Rotation paths and how fast each direction turns (degrees each step):
Each turn is a multiple of 5 degrees from 10 to 175, or 0.
Each row of a path follows its step; steps can be skipped.

step 0: [ 0.66  0.31 -0.39 -0.51 -2.85  2.15 -0.38  0.10 -3.88  0.10 -0.06  2.17
 -0.95  2.40 -2.32 -3.81 -1.08  1.62  1.15 -0.46 -0.52  0.13 -0.56  0.75
  0.82  0.44  1.28 -1.32 -0.54  0.47  2.02  1.27 -2.03  2.01 -1.75  3.27
  0.07  2.22 -0.90 -1.07  1.09 -1.30  2.31  0.80]
step 1: [ 1.36 -0.28  2.09  0.85  2.16 -0.51  1.04  0.34 -0.48 -2.28  1.96 -0.63
  0.60 -0.33  3.05 -0.85  1.64 -2.47 -0.68 -1.63 -1.82  1.45  1.67  1.60
  1.05  0.97  2.24  1.41  0.39  0.31  1.54  1.65  0.90 -2.91  1.86  1.23
 -1.98  2.86  2.78 -0.26 -0.64 -2.09  0.00  1.35]
step 2: [ 1.58  3.46 -0.27  0.17 -0.43 -0.62  0.71  3.23 -2.70 -1.14 -2.47 -1.95
  2.12  0.56 -0.74  0.77  0.03  3.87 -0.38  1.10 -2.01  0.59  0.00  0.59
 -1.40 -1.36  0.47  1.53 -3.07  0.63 -0.67  0.44  0.05  0.27  0.90  1.12
  2.12  0.29 -0.54  2.33 -0.93 -1.73 -1.69 -1.69]
step 3: [-2.60 -1.63  2.38  0.08  1.90  0.87  0.32 -2.13 -0.49 -2.86  0.64 -0.28
  2.21  0.00 -0.61  1.30 -1.36  1.80  2.71  0.34 -1.52  3.11  0.77 -0.18
 -2.54 -1.66 -2.54  0.49  2.56  0.19  0.76  0.44  0.55 -0.84 -0.46 -0.75
 -0.93 -1.51 -0.28 -0.11 -3.47  0.58  1.90  2.05]
step 4: [-0.47 -0.25  0.93 -3.50 -0.44  0.47 -1.86  0.06  0.14 -0.52 -0.81 -3.69
  0.67 -1.52 -2.00 -3.29  0.87  0.09 -2.41  2.16  1.43  0.41 -2.06 -1.60
 -0.08 -2.57  2.81 -1.22 -0.88  1.80 -1.39  0.92 -0.79 -0.50 -1.92  0.88
 -0.49  1.65 -1.41  0.54  0.19  2.40  0.11  1.85]
step 5: [ 0.19  2.31  2.17  0.28  0.29 -1.04  0.63  1.36  0.73 -0.90  1.93  2.00
  0.64 -1.83 -0.52  1.19  4.04 -0.63  0.33  0.08 -1.87  1.64 -2.22  0.53
  2.54  3.11  0.89 -3.24  2.23  1.75  2.22 -1.07 -1.18  2.47  0.13 -1.21
 -0.78 -0.81  0.15  0.79 -2.06  0.32  0.56  1.19]
step 6: [ 1.03 -0.11 -0.94 -0.85 -0.94 -2.58 -2.44 -0.42 -2.73 -0.43 -1.50  1.34
 -0.81  1.52 -2.51  0.27  3.63 -0.32 -0.14 -1.10  1.87 -0.07  3.23 -1.06
 -0.92 -1.32  1.43  0.69 -4.74 -0.65  1.23 -0.10 -0.68  0.16 -0.86 -1.10
 -2.53 -0.46 -0.88 -0.61 -1.53 -2.16 -0.37  0.67]
step 7: [ 0.61 -4.20  1.71 -1.84 -1.52  0.24  0.08 -0.62  0.22 -1.33 -0.90 -1.61
  0.62 -0.92  3.51  2.46  0.71  2.31 -0.94  0.03 -3.04  0.24 -0.52 -1.40
  2.01  1.56 -0.97  1.49 -0.77 -0.17  0.19  1.59 -0.99  1.03  1.29 -0.37
 -0.40 -2.31  2.32 -3.27 -1.52  0.23 -0.77 -0.57]
step 8: [ 0.89  1.52 -0.07 -2.95 -1.37  0.87 -0.03 -0.85  2.71 -1.22 -2.05  1.37
  1.44  0.99 -3.82  0.26  0.48  0.92  2.64 -1.54 -0.27  0.17 -4.07  0.65
 -2.52 -0.73  0.79  0.55 -1.53 -2.37 -0.99  2.30  0.19 -1.16 -1.73  0.83
  0.56  0.92  1.00 -1.33  1.29  0.16 -1.29 -0.91]
step 9: [-1.45 -1.82  2.24  0.34  1.81 -3.08 -0.08  1.93 -1.78 -0.06  1.37  0.33
  0.66  1.04  1.54 -1.11 -1.52 -1.39  2.90  0.90 -0.51 -0.12 -1.10  2.43
  2.33 -0.85  0.22 -1.95  0.76 -0.23 -1.91  1.75 -2.44  1.50 -2.22  0.26
  0.41  0.11  2.50 -1.67  0.53 -0.95  3.27  1.69]
step 10: [ 1.54  1.22  0.98  0.57  0.21  0.64 -0.71  3.13 -1.06 -0.65  0.79 -2.03
  0.11  2.13 -0.98  0.64  2.88 -3.28 -2.74  0.29  1.74 -0.14 -2.04  1.24
 -3.55  0.19 -1.08  0.24 -1.44  1.84 -1.10 -0.20  0.90 -0.03  1.70  0.08
 -0.87  3.64 -0.12 -2.76 -1.06 -1.06  0.20 -0.40]
step 11: [ 1.72  0.98 -1.21  0.40 -2.75  1.50  2.93 -0.25 -2.11 -1.52  0.54 -1.00
 -0.67  0.58  0.96  0.35  0.28  3.83  1.52 -0.87 -0.62 -1.18  1.46  1.85
 -0.66 -0.09  0.55 -1.00  2.13  2.63  1.43  1.01 -0.39  2.74  0.20  1.02
  0.75 -1.97 -0.47 -1.31 -2.44 -2.85  2.85  0.04]
[ 0.24 -0.60  0.24  0.08 -0.47  0.43  0.14  0.77  0.59 -0.32 -0.76  0.04
  0.75 -0.29  0.78 -0.07  0.37 -0.32 -0.80  0.04  0.19  0.12 -0.29 -0.69
  0.33  0.35 -0.38 -0.71 -0.50  0.69 -1.09 -0.30  0.24 -0.16  0.40  0.58
  0.34  0.34  0.47  0.55 -0.23  0.05 -0.17 -0.49] -> 130
[ 0.58  0.11  0.43 -0.17  0.20 -0.04 -0.24 -0.04  0.83  0.29 -0.61  0.15
 -0.24  0.63 -0.19  0.41 -0.78 -0.27  0.22 -0.39 -0.05 -0.57 -0.02 -0.48
  0.36  0.98 -0.14 -0.08 -0.89 -0.84  0.09 -0.05 -0.77  0.11  0.43  0.51
  0.29  0.19  0.29 -0.99  0.22 -0.36  0.20  0.92] -> 40
[ 0.70  0.18  0.62  0.37  0.06  0.89 -0.28  0.23  0.17 -0.20 -0.41 -0.38
 -0.66  0.06  0.41  0.33 -0.01  0.95  0.27  0.00  0.25 -0.27  0.89  0.71
 -0.32 -0.04 -0.06  0.21 -0.49 -0.18 -0.57  0.10  0.60  0.09  0.43 -0.24
 -0.78 -1.17  0.01  0.10 -0.62 -0.27 -0.72 -0.04] -> 80
[-0.39  0.58  0.51 -0.22 -0.43 -0.53  1.09  0.17  0.75 -0.05 -0.11 -1.24
 -0.46 -0.12  0.20  0.02  0.24  0.05 -0.17  0.21 -0.38 -0.73 -1.11  0.08
 -0.18  0.77  0.18  0.74 -0.20 -0.07  0.58 -0.17  0.53  0.59  0.03  0.04
 -0.21  0.20 -0.39  0.42  0.01 -0.05 -0.23 -0.39] -> 125
[ 0.84  0.13  0.26  0.04  0.20 -0.45 -0.14  0.19  0.57 -0.58  0.33 -0.62
 -0.68  0.13 -0.30 -0.69 -0.64  0.15  0.34 -0.64  0.23  0.90  0.11 -0.57
  0.60 -0.41 -0.92 -0.21 -0.04  0.64  0.53 -0.58  0.28  0.04 -0.32 -0.48
  0.25 -0.11  0.16 -0.34  0.63 -0.23 -0.30 -0.87] -> 0
[ 0.40  0.39 -0.43  0.10 -0.03  0.41 -0.47  0.06  0.02  0.72 -0.12 -0.05
 -0.65 -0.02 -0.33 -0.43  0.53  0.00  0.29  1.49  0.35  0.27 -0.34 -0.36
 -0.75  0.11 -0.55 -0.09 -1.03 -0.22  0.54  0.45 -0.29 -1.03 -0.36  0.30
 -0.15  0.51  0.08  0.13 -0.21  0.06 -0.08 -0.64] -> 175
[ 0.58  0.13 -0.45  0.05 -0.53 -0.03  0.34 -1.29 -0.27 -0.12 -0.37 -0.20
 -0.24  0.16  0.64  0.92  0.25  0.50 -0.32 -0.15 -0.18  0.52  0.41  0.10
  0.47 -0.15  0.44  0.33 -0.06 -0.50  0.06 -0.87 -0.46 -0.26 -0.17 -0.37
  0.12  1.15  0.47  0.31 -0.41 -0.76  0.00 -0.50] -> 70
